In the data rows, 500 means zero.
A hidden rule labels the rows of this table. It goes by one to three of the table's principal directions, not those with the most spread.
array([482, 530, 413, 596, 379, 415, 554, 552, 526, 506, 500, 481, 579, 351, 532, 483, 483, 604, 490, 412, 415, 591, 588, 463, 579, 377, 556, 482, 450, 685, 594, 550]) g
array([420, 670, 328, 435, 813, 961, 480, 512, 208, 356, 556, 572, 400, 439, 446, 632, 398, 521, 273, 410, 759, 520, 450, 708, 728, 700, 287, 445, 425, 493, 465, 560]) e
array([546, 477, 540, 579, 428, 312, 553, 531, 620, 606, 544, 378, 418, 672, 487, 435, 532, 444, 552, 507, 474, 456, 476, 471, 396, 537, 568, 492, 565, 273, 500, 316]) f
array([514, 531, 502, 471, 514, 545, 558, 567, 463, 553, 493, 445, 505, 529, 511, 506, 465, 487, 424, 451, 545, 465, 532, 506, 540, 598, 486, 467, 520, 484, 498, 446]) g
array([540, 399, 641, 490, 499, 331, 489, 508, 571, 545, 476, 584, 546, 587, 491, 465, 536, 438, 579, 597, 495, 537, 551, 438, 446, 483, 562, 539, 489, 475, 487, 467]) e
array([507, 493, 467, 527, 578, 474, 450, 451, 498, 505, 517, 512, 459, 613, 498, 455, 545, 507, 435, 514, 519, 482, 508, 495, 451, 575, 491, 527, 482, 391, 477, 456]) g
array([505, 475, 517, 469, 473, 440, 541, 544, 457, 503, 439, 588, 523, 346, 512, 485, 444, 564, 550, 520, 468, 592, 543, 554, 600, 429, 507, 467, 507, 707, 516, 575]) e
array([415, 600, 293, 618, 641, 566, 424, 435, 372, 407, 661, 416, 323, 607, 370, 480, 558, 538, 313, 447, 546, 496, 474, 525, 473, 588, 463, 436, 402, 452, 445, 456]) d
array([403, 636, 345, 636, 563, 486, 488, 565, 466, 499, 532, 415, 421, 520, 472, 436, 445, 551, 276, 360, 523, 515, 585, 489, 541, 598, 502, 449, 457, 484, 581, 385]) e
array([203, 668, 422, 659, 662, 358, 440, 579, 426, 365, 549, 496, 273, 419, 352, 505, 352, 516, 141, 409, 483, 556, 648, 443, 520, 572, 579, 439, 264, 792, 526, 443]) e
array([689, 478, 408, 405, 353, 567, 539, 530, 412, 651, 415, 451, 728, 368, 608, 369, 551, 642, 612, 398, 483, 540, 545, 587, 679, 466, 415, 406, 709, 573, 579, 577]) e
array([555, 446, 562, 556, 447, 370, 500, 447, 629, 526, 540, 474, 508, 614, 506, 490, 579, 443, 555, 541, 437, 465, 487, 377, 352, 445, 575, 600, 461, 336, 463, 459]) g
array([204, 587, 335, 739, 459, 381, 438, 505, 577, 371, 567, 467, 365, 433, 486, 554, 425, 603, 390, 417, 460, 570, 526, 592, 539, 441, 572, 415, 353, 714, 674, 459]) d
array([505, 479, 538, 454, 506, 574, 491, 477, 472, 449, 479, 545, 439, 445, 492, 563, 445, 483, 574, 584, 496, 495, 390, 553, 447, 435, 476, 507, 529, 496, 454, 522]) d
array([544, 429, 526, 569, 495, 441, 439, 420, 568, 444, 487, 655, 538, 471, 533, 518, 519, 516, 623, 594, 473, 601, 458, 500, 446, 331, 519, 605, 452, 432, 528, 539]) g
array([565, 445, 466, 430, 432, 529, 472, 466, 455, 472, 417, 628, 580, 287, 520, 428, 515, 594, 728, 559, 443, 619, 451, 604, 611, 325, 440, 463, 630, 656, 533, 672]) g
array([434, 525, 486, 474, 640, 612, 527, 555, 441, 476, 476, 556, 494, 565, 518, 555, 453, 494, 318, 487, 593, 482, 574, 500, 548, 675, 475, 509, 418, 536, 493, 482]) d
array([546, 515, 484, 476, 583, 584, 526, 527, 433, 534, 533, 480, 481, 598, 478, 495, 511, 472, 461, 487, 597, 485, 494, 539, 537, 615, 447, 475, 527, 374, 470, 437]) e
array([584, 405, 663, 396, 350, 501, 599, 551, 568, 545, 457, 510, 586, 435, 526, 564, 483, 426, 750, 588, 474, 499, 428, 501, 494, 378, 524, 499, 595, 523, 486, 537]) g
array([417, 491, 616, 621, 544, 235, 298, 394, 674, 392, 504, 511, 255, 626, 334, 374, 512, 328, 529, 680, 317, 444, 396, 250, 68, 356, 624, 625, 506, 254, 412, 360]) e
array([459, 528, 448, 526, 464, 538, 592, 564, 499, 531, 554, 389, 499, 561, 513, 554, 501, 514, 416, 427, 529, 454, 535, 501, 541, 595, 521, 448, 459, 533, 516, 457]) g
array([601, 455, 508, 304, 416, 632, 612, 571, 360, 538, 482, 465, 508, 363, 423, 454, 518, 507, 749, 559, 503, 523, 401, 627, 638, 467, 414, 329, 724, 658, 422, 618]) e
array([419, 576, 456, 524, 540, 481, 528, 582, 406, 460, 472, 535, 428, 332, 461, 502, 377, 560, 393, 457, 488, 579, 558, 541, 596, 482, 503, 440, 449, 726, 520, 519]) f
array([569, 495, 487, 543, 440, 342, 517, 546, 499, 596, 465, 461, 562, 490, 522, 393, 502, 557, 428, 454, 427, 531, 611, 412, 482, 486, 557, 491, 512, 547, 524, 446]) e
array([430, 472, 586, 601, 554, 300, 376, 395, 587, 386, 522, 626, 376, 478, 429, 510, 487, 452, 531, 615, 416, 561, 465, 431, 342, 334, 580, 614, 370, 486, 461, 510]) d
array([483, 498, 559, 429, 450, 548, 502, 471, 509, 493, 449, 511, 585, 387, 589, 598, 457, 525, 469, 467, 476, 451, 514, 503, 528, 470, 503, 546, 445, 639, 503, 596]) d
array([411, 544, 474, 567, 577, 471, 433, 459, 514, 461, 457, 562, 494, 476, 585, 548, 434, 563, 288, 447, 496, 491, 579, 484, 486, 542, 522, 583, 354, 557, 544, 495]) g
array([522, 480, 540, 496, 507, 496, 515, 488, 528, 480, 516, 498, 418, 546, 459, 510, 501, 440, 569, 574, 483, 477, 420, 478, 404, 474, 512, 526, 525, 391, 439, 467]) e
array([456, 458, 479, 566, 497, 431, 474, 508, 534, 450, 489, 583, 472, 498, 476, 471, 501, 520, 556, 576, 467, 580, 500, 494, 465, 431, 533, 495, 491, 548, 540, 496]) g
array([335, 545, 593, 428, 550, 568, 609, 642, 427, 426, 552, 477, 357, 440, 359, 632, 384, 387, 516, 525, 592, 506, 473, 585, 614, 568, 501, 364, 460, 711, 459, 502]) g
array([442, 578, 361, 626, 443, 467, 520, 564, 564, 565, 512, 332, 551, 612, 553, 436, 524, 554, 275, 343, 458, 430, 626, 370, 456, 623, 557, 482, 470, 461, 601, 379]) g
array([364, 540, 538, 615, 516, 443, 532, 568, 607, 450, 572, 460, 410, 604, 432, 567, 464, 391, 459, 491, 535, 495, 510, 439, 448, 528, 571, 506, 407, 429, 545, 387]) e
array([466, 566, 432, 459, 557, 620, 482, 482, 395, 467, 538, 462, 485, 448, 469, 522, 503, 525, 421, 430, 545, 480, 501, 553, 591, 555, 439, 455, 478, 579, 476, 567]) e
array([351, 542, 510, 366, 657, 769, 511, 535, 264, 324, 605, 550, 358, 404, 309, 669, 437, 423, 522, 570, 657, 531, 399, 663, 649, 548, 399, 343, 435, 760, 391, 627]) g
array([426, 542, 502, 513, 472, 453, 505, 561, 537, 510, 457, 445, 494, 482, 493, 457, 461, 489, 417, 455, 448, 464, 562, 417, 473, 537, 540, 481, 514, 574, 537, 468]) g
array([407, 698, 486, 355, 732, 763, 526, 572, 294, 517, 498, 362, 397, 532, 481, 582, 374, 446, 84, 319, 665, 310, 568, 531, 606, 868, 393, 453, 439, 515, 404, 444]) e
array([332, 357, 661, 654, 460, 207, 376, 399, 751, 342, 543, 688, 395, 559, 432, 568, 527, 397, 756, 730, 423, 609, 412, 476, 316, 254, 643, 593, 374, 499, 552, 495]) e
array([535, 550, 422, 642, 468, 331, 469, 487, 602, 590, 419, 466, 590, 529, 655, 404, 486, 614, 234, 368, 388, 474, 672, 331, 405, 532, 584, 637, 413, 428, 587, 412]) g
array([452, 479, 583, 441, 486, 516, 533, 521, 512, 472, 482, 512, 466, 466, 496, 580, 452, 459, 526, 547, 496, 467, 469, 512, 485, 498, 518, 494, 481, 590, 467, 526]) d
array([498, 372, 657, 609, 450, 256, 329, 321, 752, 431, 488, 631, 510, 603, 533, 510, 576, 417, 641, 671, 369, 500, 438, 340, 195, 282, 623, 716, 408, 307, 501, 484]) e
array([392, 474, 549, 544, 512, 473, 414, 402, 553, 350, 506, 609, 365, 414, 477, 612, 437, 485, 588, 626, 446, 528, 366, 553, 389, 333, 528, 559, 418, 550, 479, 552]) d
array([549, 468, 455, 445, 452, 646, 612, 555, 433, 521, 495, 525, 606, 434, 570, 585, 489, 572, 555, 481, 561, 544, 503, 605, 652, 508, 454, 450, 509, 612, 528, 575]) g
array([606, 384, 601, 194, 383, 684, 432, 419, 400, 516, 383, 555, 668, 309, 539, 485, 555, 516, 831, 601, 490, 465, 365, 655, 604, 395, 372, 398, 761, 693, 460, 736]) e
array([503, 638, 354, 430, 471, 751, 633, 579, 366, 589, 517, 279, 537, 456, 600, 589, 436, 593, 267, 269, 582, 364, 536, 598, 670, 714, 417, 404, 513, 564, 512, 487]) d
array([458, 533, 389, 557, 466, 538, 568, 588, 438, 481, 495, 526, 506, 377, 511, 513, 431, 599, 499, 454, 520, 611, 530, 603, 645, 462, 483, 409, 500, 667, 589, 515]) g
array([541, 474, 408, 415, 380, 546, 557, 543, 380, 495, 394, 605, 658, 147, 567, 464, 464, 700, 613, 466, 421, 652, 563, 613, 744, 339, 457, 408, 563, 941, 568, 745]) g
array([382, 656, 383, 536, 583, 596, 520, 522, 398, 509, 549, 358, 444, 498, 550, 595, 421, 573, 137, 296, 573, 401, 592, 551, 598, 703, 479, 466, 348, 596, 515, 455]) d
array([575, 440, 588, 356, 330, 732, 628, 532, 498, 500, 601, 392, 598, 477, 455, 658, 561, 379, 835, 541, 578, 454, 324, 583, 578, 402, 446, 405, 616, 474, 465, 586]) e
array([449, 569, 495, 407, 657, 583, 412, 430, 338, 462, 496, 487, 443, 469, 488, 544, 464, 526, 224, 450, 527, 404, 550, 489, 496, 636, 456, 513, 385, 636, 386, 562]) d
array([592, 398, 560, 384, 481, 555, 530, 489, 446, 476, 425, 683, 621, 340, 535, 522, 505, 546, 682, 603, 490, 608, 489, 554, 598, 373, 464, 521, 529, 672, 475, 680]) g
array([458, 518, 345, 596, 631, 595, 491, 435, 435, 425, 724, 448, 393, 721, 374, 532, 651, 476, 483, 491, 638, 517, 447, 578, 546, 611, 449, 444, 403, 344, 450, 480]) g
array([409, 570, 454, 618, 603, 350, 416, 478, 499, 456, 599, 448, 369, 599, 358, 411, 545, 452, 356, 465, 485, 509, 564, 398, 430, 546, 548, 491, 401, 462, 469, 429]) e
array([567, 531, 517, 414, 514, 623, 604, 573, 449, 594, 480, 435, 580, 532, 566, 541, 476, 489, 410, 411, 584, 433, 552, 514, 597, 649, 456, 493, 521, 456, 491, 473]) g
array([486, 528, 565, 470, 561, 504, 457, 495, 522, 491, 446, 491, 441, 547, 487, 482, 457, 428, 398, 528, 464, 415, 495, 384, 354, 551, 519, 569, 504, 406, 443, 444]) g
array([674, 479, 467, 462, 223, 526, 639, 559, 590, 751, 463, 267, 719, 538, 712, 476, 542, 580, 617, 332, 510, 398, 499, 599, 611, 551, 477, 430, 711, 348, 632, 408]) d
array([474, 478, 417, 555, 541, 543, 493, 468, 555, 507, 527, 475, 519, 690, 561, 504, 578, 524, 403, 486, 534, 442, 527, 476, 452, 640, 503, 534, 458, 371, 523, 449]) d
array([492, 579, 421, 555, 466, 524, 636, 592, 470, 585, 634, 281, 397, 620, 458, 534, 497, 483, 449, 380, 595, 444, 475, 599, 587, 645, 489, 375, 522, 382, 504, 349]) f
array([580, 538, 362, 456, 563, 740, 509, 470, 424, 524, 525, 457, 528, 570, 530, 471, 567, 532, 520, 440, 607, 463, 432, 614, 598, 618, 367, 470, 614, 302, 503, 509]) g
array([498, 462, 550, 545, 506, 385, 426, 439, 533, 420, 531, 569, 378, 478, 389, 461, 510, 443, 656, 631, 436, 564, 397, 480, 376, 332, 531, 523, 515, 446, 447, 502]) g
array([464, 584, 393, 562, 570, 546, 476, 486, 459, 506, 554, 418, 470, 575, 508, 496, 511, 534, 308, 390, 546, 455, 547, 496, 516, 619, 478, 495, 435, 434, 512, 443]) g
array([625, 585, 412, 428, 557, 705, 571, 525, 372, 582, 534, 393, 549, 525, 520, 484, 524, 513, 410, 368, 606, 441, 506, 549, 627, 646, 388, 474, 562, 357, 459, 494]) g
array([566, 526, 399, 344, 450, 711, 544, 529, 345, 507, 408, 550, 647, 214, 550, 460, 484, 630, 613, 426, 512, 570, 503, 650, 773, 448, 368, 400, 646, 759, 538, 726]) e
array([448, 444, 579, 475, 496, 332, 332, 366, 550, 435, 380, 641, 511, 360, 555, 468, 482, 561, 478, 582, 344, 503, 529, 435, 381, 365, 556, 605, 440, 698, 481, 626]) d
array([390, 532, 517, 638, 383, 260, 427, 519, 662, 464, 460, 443, 402, 457, 441, 392, 455, 466, 516, 522, 309, 501, 502, 334, 295, 347, 628, 516, 533, 516, 565, 410]) e
array([716, 398, 489, 426, 479, 552, 424, 345, 533, 593, 427, 573, 688, 568, 667, 426, 634, 574, 607, 527, 498, 469, 470, 532, 479, 490, 425, 617, 608, 274, 497, 566]) g
array([526, 434, 630, 571, 402, 322, 527, 531, 691, 547, 483, 475, 458, 627, 499, 480, 494, 390, 625, 595, 430, 475, 452, 390, 303, 431, 602, 564, 550, 289, 515, 346]) g
array([534, 551, 461, 513, 398, 597, 646, 608, 524, 590, 449, 433, 664, 425, 666, 596, 418, 577, 381, 342, 528, 480, 600, 500, 626, 550, 508, 524, 456, 553, 605, 484]) g
array([603, 463, 566, 432, 433, 527, 561, 563, 501, 581, 429, 515, 624, 462, 564, 494, 473, 494, 570, 499, 513, 514, 521, 496, 542, 480, 491, 503, 583, 487, 528, 492]) g
array([364, 675, 298, 677, 490, 362, 499, 620, 429, 524, 554, 315, 447, 455, 412, 363, 461, 596, 164, 279, 428, 530, 709, 374, 549, 578, 571, 375, 415, 714, 590, 403]) g
array([542, 498, 550, 473, 568, 526, 525, 584, 410, 533, 485, 548, 527, 516, 472, 505, 440, 468, 448, 516, 582, 551, 551, 504, 543, 547, 483, 467, 495, 511, 495, 437]) e
array([434, 459, 632, 491, 561, 459, 501, 564, 476, 413, 493, 616, 352, 478, 378, 555, 388, 395, 599, 673, 520, 575, 419, 523, 425, 421, 528, 466, 497, 548, 455, 443]) e
array([494, 584, 398, 396, 558, 739, 526, 504, 344, 516, 489, 435, 532, 430, 560, 554, 465, 578, 355, 374, 591, 430, 510, 627, 664, 653, 387, 434, 519, 587, 493, 565]) d
array([556, 456, 428, 391, 551, 621, 480, 478, 352, 451, 440, 647, 533, 347, 475, 431, 523, 590, 635, 572, 509, 609, 463, 624, 639, 447, 398, 433, 607, 667, 472, 670]) g
Here are more rows. What is the label of each one?
array([898, 342, 513, 350, 354, 651, 566, 467, 467, 667, 410, 631, 857, 412, 656, 407, 630, 579, 929, 542, 566, 631, 432, 648, 700, 333, 353, 523, 782, 303, 557, 630]) >> e
array([486, 482, 625, 538, 464, 401, 466, 459, 606, 448, 487, 532, 398, 470, 479, 556, 433, 418, 583, 596, 423, 484, 399, 442, 325, 352, 564, 594, 474, 404, 464, 454]) >> d
array([376, 584, 483, 524, 495, 563, 538, 559, 526, 495, 501, 422, 508, 486, 553, 594, 423, 499, 344, 379, 545, 434, 556, 514, 569, 601, 511, 483, 421, 572, 574, 469]) >> e
array([441, 541, 424, 440, 579, 722, 469, 459, 347, 382, 516, 547, 402, 378, 472, 603, 428, 545, 503, 531, 561, 513, 377, 670, 569, 483, 399, 436, 498, 609, 460, 588]) >> d
array([463, 510, 522, 445, 415, 512, 554, 586, 454, 547, 482, 430, 520, 420, 507, 529, 436, 518, 528, 459, 522, 496, 507, 590, 603, 515, 493, 372, 561, 667, 545, 486]) >> g
array([392, 430, 582, 634, 410, 287, 423, 392, 721, 410, 567, 505, 376, 580, 469, 558, 539, 427, 649, 622, 390, 484, 387, 447, 277, 331, 622, 581, 419, 408, 507, 458]) >> d
array([407, 464, 604, 408, 441, 555, 573, 606, 496, 501, 526, 452, 494, 514, 432, 583, 469, 402, 648, 543, 587, 484, 454, 599, 593, 544, 494, 346, 575, 626, 526, 485]) >> e
array([501, 539, 427, 543, 564, 583, 497, 475, 464, 470, 591, 457, 453, 586, 455, 520, 542, 479, 453, 472, 559, 487, 468, 505, 496, 549, 469, 500, 460, 379, 471, 471]) >> g
array([546, 536, 391, 613, 407, 424, 646, 645, 445, 608, 622, 326, 499, 574, 435, 456, 519, 536, 459, 395, 532, 558, 574, 501, 586, 545, 541, 353, 505, 511, 544, 360]) >> e
array([665, 413, 488, 434, 359, 514, 511, 418, 580, 606, 453, 490, 723, 501, 647, 445, 639, 569, 667, 470, 460, 475, 499, 512, 551, 452, 471, 555, 610, 417, 540, 603]) >> e
array([494, 475, 555, 567, 540, 362, 467, 516, 505, 445, 515, 600, 394, 480, 384, 452, 466, 448, 586, 612, 469, 612, 473, 469, 428, 376, 541, 505, 487, 488, 473, 456]) >> e
array([458, 589, 578, 283, 672, 771, 573, 561, 365, 568, 515, 370, 488, 634, 515, 621, 464, 392, 271, 381, 720, 286, 532, 582, 642, 891, 386, 442, 495, 453, 403, 470]) >> e
array([421, 395, 700, 278, 455, 648, 488, 442, 524, 397, 458, 594, 544, 393, 500, 680, 494, 401, 736, 648, 515, 432, 369, 574, 517, 426, 472, 496, 520, 701, 432, 706]) >> e
array([356, 631, 496, 695, 483, 277, 429, 505, 613, 502, 529, 324, 349, 571, 490, 497, 400, 472, 173, 383, 383, 387, 578, 302, 263, 524, 646, 571, 344, 432, 528, 291]) >> d
array([528, 555, 423, 518, 505, 582, 577, 589, 428, 568, 524, 417, 554, 533, 524, 506, 479, 536, 370, 388, 569, 496, 575, 510, 594, 610, 475, 443, 490, 497, 538, 436]) >> g
array([592, 289, 689, 517, 254, 251, 384, 352, 807, 535, 424, 577, 623, 550, 592, 444, 620, 440, 927, 694, 337, 499, 367, 442, 269, 210, 595, 618, 647, 316, 569, 512]) >> e
array([452, 507, 443, 694, 406, 262, 566, 624, 529, 531, 627, 377, 392, 591, 351, 424, 509, 485, 517, 500, 455, 598, 544, 439, 447, 441, 617, 364, 482, 530, 548, 321]) >> e
array([561, 527, 421, 525, 485, 545, 573, 510, 530, 616, 514, 383, 584, 639, 626, 503, 549, 557, 350, 370, 545, 409, 573, 495, 538, 676, 490, 531, 484, 355, 532, 428]) >> g
array([426, 443, 533, 500, 494, 433, 461, 494, 516, 371, 442, 684, 453, 321, 427, 474, 467, 514, 675, 642, 411, 640, 464, 510, 502, 305, 525, 494, 510, 716, 509, 634]) >> g
array([441, 491, 708, 449, 543, 433, 383, 457, 594, 460, 430, 507, 408, 565, 467, 527, 428, 335, 447, 609, 436, 367, 445, 337, 224, 489, 560, 607, 495, 384, 423, 413]) >> e
array([413, 373, 812, 544, 468, 238, 470, 499, 713, 373, 504, 706, 416, 469, 370, 585, 456, 283, 805, 753, 432, 614, 422, 393, 334, 219, 643, 613, 407, 511, 474, 510]) >> e
array([546, 458, 524, 539, 537, 397, 459, 465, 531, 472, 527, 554, 433, 561, 409, 414, 558, 450, 590, 599, 453, 547, 463, 423, 390, 429, 527, 539, 520, 387, 440, 479]) >> g
array([529, 457, 555, 521, 518, 327, 475, 543, 475, 497, 489, 586, 467, 466, 382, 383, 503, 474, 577, 592, 447, 617, 544, 432, 468, 405, 546, 469, 525, 578, 473, 489]) >> e
array([796, 386, 503, 239, 364, 711, 522, 457, 423, 671, 377, 496, 788, 438, 641, 381, 630, 570, 807, 501, 535, 467, 426, 643, 659, 495, 334, 436, 851, 412, 509, 638]) >> e
array([353, 505, 526, 771, 396, 142, 420, 458, 749, 454, 532, 463, 335, 560, 497, 492, 447, 485, 478, 535, 339, 514, 482, 392, 247, 336, 682, 585, 384, 410, 591, 325]) >> d
array([454, 573, 427, 488, 501, 545, 473, 483, 394, 470, 563, 399, 463, 434, 435, 505, 507, 528, 400, 423, 484, 470, 511, 497, 532, 508, 483, 426, 463, 640, 461, 549]) >> d
array([567, 439, 528, 417, 368, 586, 654, 614, 475, 557, 488, 483, 597, 425, 522, 550, 482, 512, 697, 522, 535, 551, 466, 597, 637, 458, 477, 394, 609, 607, 534, 538]) >> g
array([624, 489, 542, 252, 437, 818, 494, 431, 396, 539, 390, 548, 768, 269, 681, 613, 486, 566, 610, 421, 580, 449, 453, 662, 722, 467, 340, 518, 600, 613, 524, 732]) >> e
array([418, 478, 651, 410, 467, 479, 465, 455, 495, 384, 540, 512, 357, 375, 363, 592, 457, 384, 689, 629, 448, 480, 346, 527, 426, 338, 518, 465, 503, 634, 390, 592]) >> d
array([331, 554, 570, 415, 524, 585, 431, 505, 445, 361, 438, 553, 432, 286, 446, 593, 370, 464, 468, 530, 462, 484, 463, 509, 499, 424, 493, 471, 459, 784, 484, 615]) >> e
array([354, 494, 602, 354, 484, 718, 647, 612, 406, 374, 566, 483, 312, 384, 364, 733, 367, 384, 706, 619, 601, 488, 297, 708, 603, 481, 454, 325, 539, 715, 421, 560]) >> d
array([530, 273, 627, 634, 206, 50, 439, 406, 858, 473, 427, 657, 646, 435, 536, 373, 649, 513, 896, 699, 184, 638, 518, 274, 279, 81, 718, 647, 509, 593, 589, 617]) >> g
array([568, 443, 546, 457, 574, 522, 486, 462, 507, 517, 555, 496, 491, 698, 436, 465, 615, 404, 548, 575, 549, 454, 470, 440, 419, 585, 485, 526, 527, 303, 410, 465]) >> g
array([475, 626, 277, 524, 515, 744, 584, 543, 356, 499, 561, 359, 433, 457, 532, 563, 445, 613, 369, 351, 588, 467, 448, 673, 646, 618, 397, 385, 524, 507, 530, 475]) >> d
array([368, 460, 710, 322, 606, 580, 500, 514, 480, 425, 466, 567, 403, 524, 452, 653, 422, 358, 499, 623, 574, 403, 446, 539, 474, 617, 493, 491, 453, 625, 393, 542]) >> g
array([458, 602, 367, 572, 467, 452, 533, 556, 448, 575, 526, 357, 569, 473, 544, 462, 495, 611, 232, 293, 483, 478, 678, 451, 602, 606, 528, 444, 411, 658, 568, 475]) >> g
